Each named turn below is shown by a few rows before and after it. Which turns, in which order, take the first row of each later pair to the second? The first pair is answered.
zepeb (before -> after):
[ 41  19  20 -42 -13 -19  -9  -9  -4   5  -3  -6   5 -20 -14 -21 -15 -14
 -17  18  21 -11   4 -23 -19   1  11  12 -20 -10]  ->  [ 15  28  -4 -29 -20  -2 -28  -7   7  -4  -9  -2  -3 -17 -14 -19  -2 -17
 -11  42  42   9  12 -26 -21   3  24  -4 -14 -11]
[-23   7  18 -12 -16  10 -16   1  40  11   5  -1 -15  13  30 -15  -9  14
   2  44  19  17 -23  -4   7  -1  -1 -42  33  16]  ->  [ 31  11  46 -28 -14  -8   5 -16  11  35  20  -9  -2  -5  26 -18 -24  -6
   5   3  -6 -18 -17   4  14   6 -19 -22  15   2]
[ 10 -17  10  -4  25 -12  18   2  -6  21 -10  18   7  -2  29  -1   9  -1
 -19   9  19   1 -16   2 -27 -14  20   0 -10  11]  ->  [ 22  -6  13  -6  18  -6  19   2 -19  21 -10  12  11 -16  20  -8   8 -12
 -21   2  14  -3 -10  10 -25  -1  21  15 -23   3]
[  6 -12  -6  13  18 -23  -1   8 -22  13  11  16  21 -13  10   0 -11  15
 -18   2   9   3   3 -24   7 -13  -3  26 -18   1]  ->  [ -6  -5  -7  12   8 -20  -7   9 -23   8   8  11  16 -20   3   1  -2  12
  -5  -1  11  13  16 -19   7 -10   6  30 -23  -8]
Med (before -> after):
[ -9   2  21 -11  11 -14 -12   5  -2  19  10  -6   4   3   6   0   9  -6
 -16  -2   7  -9  -8  -3   9   5 -18   4 -11  -3]  ->  [ -9   8  20 -10   5  -3 -17  12 -13   8   8  -4  -3  -6   8   0  19 -11
 -13   7   7   4  -6  -8  11  11  -7   7  -9 -12]
[  9 -12  -8   4  13   4   5   2  -8   0   6  11 -23  36 -10 -13 -29   0
  29 -23 -19   6 -25  36   8   0   2 -16 -10   2]  ->  [ 12   8  -3   3  13  -8  -2   3 -10  -7  -4  16 -26  33 -15 -17 -18  26
  24  -2  -9  38 -25  30   8 -13  19 -12 -15   0]
[-10  13   1  -3  -9  -1 -13  -1 -11 -11  -6   7  13  -8   1  15  20  28
  -1   8  15  -1 -12   5  -5  17 -11  11 -20   7]  ->  [-12   1   2   2 -13   5 -12 -11  -9  -7   3   6  10   0   6  22  10   4
   4  -9   6 -22 -14  12  -2  29 -19   5 -13  -1]
Sevel (before -> after):
[ 16  10  -1  12  -9   4  30  12 -14  16  -6 -21 -13   6 -21   5  -9  -8
 -16 -41 -22 -30   9 -21  20 -10  -1  21  27 -16]  ->  [ -5  39  -9  14 -14  15  14  21  -4  -5 -24 -10 -38  -1 -13  -5  16   1
 -10  12   3  28  16 -18  18  -9  24   0  29 -21]
[-20  -5  -8  -5   3   3  -7   0 -10 -17   7  -9  15  -1   6  -5  13  16
 -15  13   0   3   0  11  24  13   9  12  -5  -3]  ->  [ -8  -7   3  -7  10   6  -4  -4  -4 -10  11  -8  28  -2   9  -1   4  24
 -16   7   0  -8  -2  18  26   6   7  17  -8   4]
[ 13  11  -1  -2   0   0 -16 -20   8   1  18  18   2 -15  -5  -2  -3   6
 -10 -12 -22 -14   1  14  -6  34  18  -8 -17 -24]  ->  [ 13  22  -4  -3  10  -9 -19 -15  16 -10  17  24  -2  -7  -6  -9  -2  23
 -12  10  -4   7  -5   3 -18  20  23 -11 -21 -21]
[-22   3 -23  22   3  -1 -13  15   3 -10   3  -4  12  13   7   3   8  16
  -6   4  -5  17   8 -30  -6 -10  30   8 -13  -7]  ->  [-12  -6 -17  22   6   6  -3  15  -3   9  17 -10  22   5  -1   3  -8   9
  -8 -30 -18 -20   7 -32  -2  -5  14  20  -8 -13]
Now pairs of rows:
Each pair is 2 to 3 turns apart.
[ 34  40  20  -8 -28 -19  16 -19   2  10   8  16 -32  11  14 -10   0  -7
 -14  37   8  42  -2  22  -4  18   7 -33 -14  21]  ->  [ 42  19  22   5 -41   0  18 -28 -28  19  21   5 -21  -3   5   1 -10 -38
 -13 -11 -14 -14   5  27   5  39  -7 -13 -18   7]  Sevel Med Med
[-26  -5 -45  45 -12  10 -20   6   7  -3 -10   4  21  10  -6  29  24  -4
  -1   7  -3  15 -26 -19  15  25  -4   8  16  -3]  ->  [-10  12 -28  37 -27   9 -15   0 -10  -7 -15  -2  13  -7  -7  24  39 -17
  -7   9  -6  28 -17  -6  10  37   9   7  10 -13]  Sevel zepeb Sevel
[ 37 -15  11 -21  21 -48  16   5   1  21   1 -28  21   0   4  -6 -27  11
   6 -14 -22 -35  -6  -7  -1 -12 -16  16  -9   5]  ->  [-40 -13 -33   0  13  -8 -18  38  22 -11 -12 -13  -5   0   8  -2   6  24
  20  36  23  23   2 -22 -14 -12  23  -7   3   7]  zepeb zepeb
[ 27  -5  13  -5  -6 -18  13 -11 -12   7   4  -1  -2 -11  -9  -2  -5   1
  -5 -17 -22  -9   7  23   1  12 -17  11  -7   0]  ->  [ 18  -8  13  -2 -12  -7  10 -16   5   3   7   0 -14   3   0   0   0 -12
   4  -8 -14  -8   0  35  -8  21 -15 -10   3   3]  Sevel Med
[ 11 -29   8 -13  19 -11   5 -29  13  26   7   4  24  28  -7  12 -29  -6
  16 -47 -30 -57 -28  -3   5  -4 -21  -2  14  19]  ->  [-62 -20 -42  22   1  40 -33  -5  18 -29 -17  14 -12  15   4  16  10  -7
  20   3  11  15  -8  -5   7   1  25  -9  13  -1]  zepeb zepeb
[ 57  52  38 -15 -12 -38  14 -18  -8  12  -4  -5 -32 -16 -17 -28   2   8
  -3  24 -14  34   8  21   9   9  -2 -31 -11   8]  ->  [ 69  23  43 -18   6 -41  23 -20  -8  31   9 -14   1 -11 -16 -11 -26   3
  -6 -25 -31 -31  -6  13  11   3 -22  -6 -16  13]  zepeb Sevel
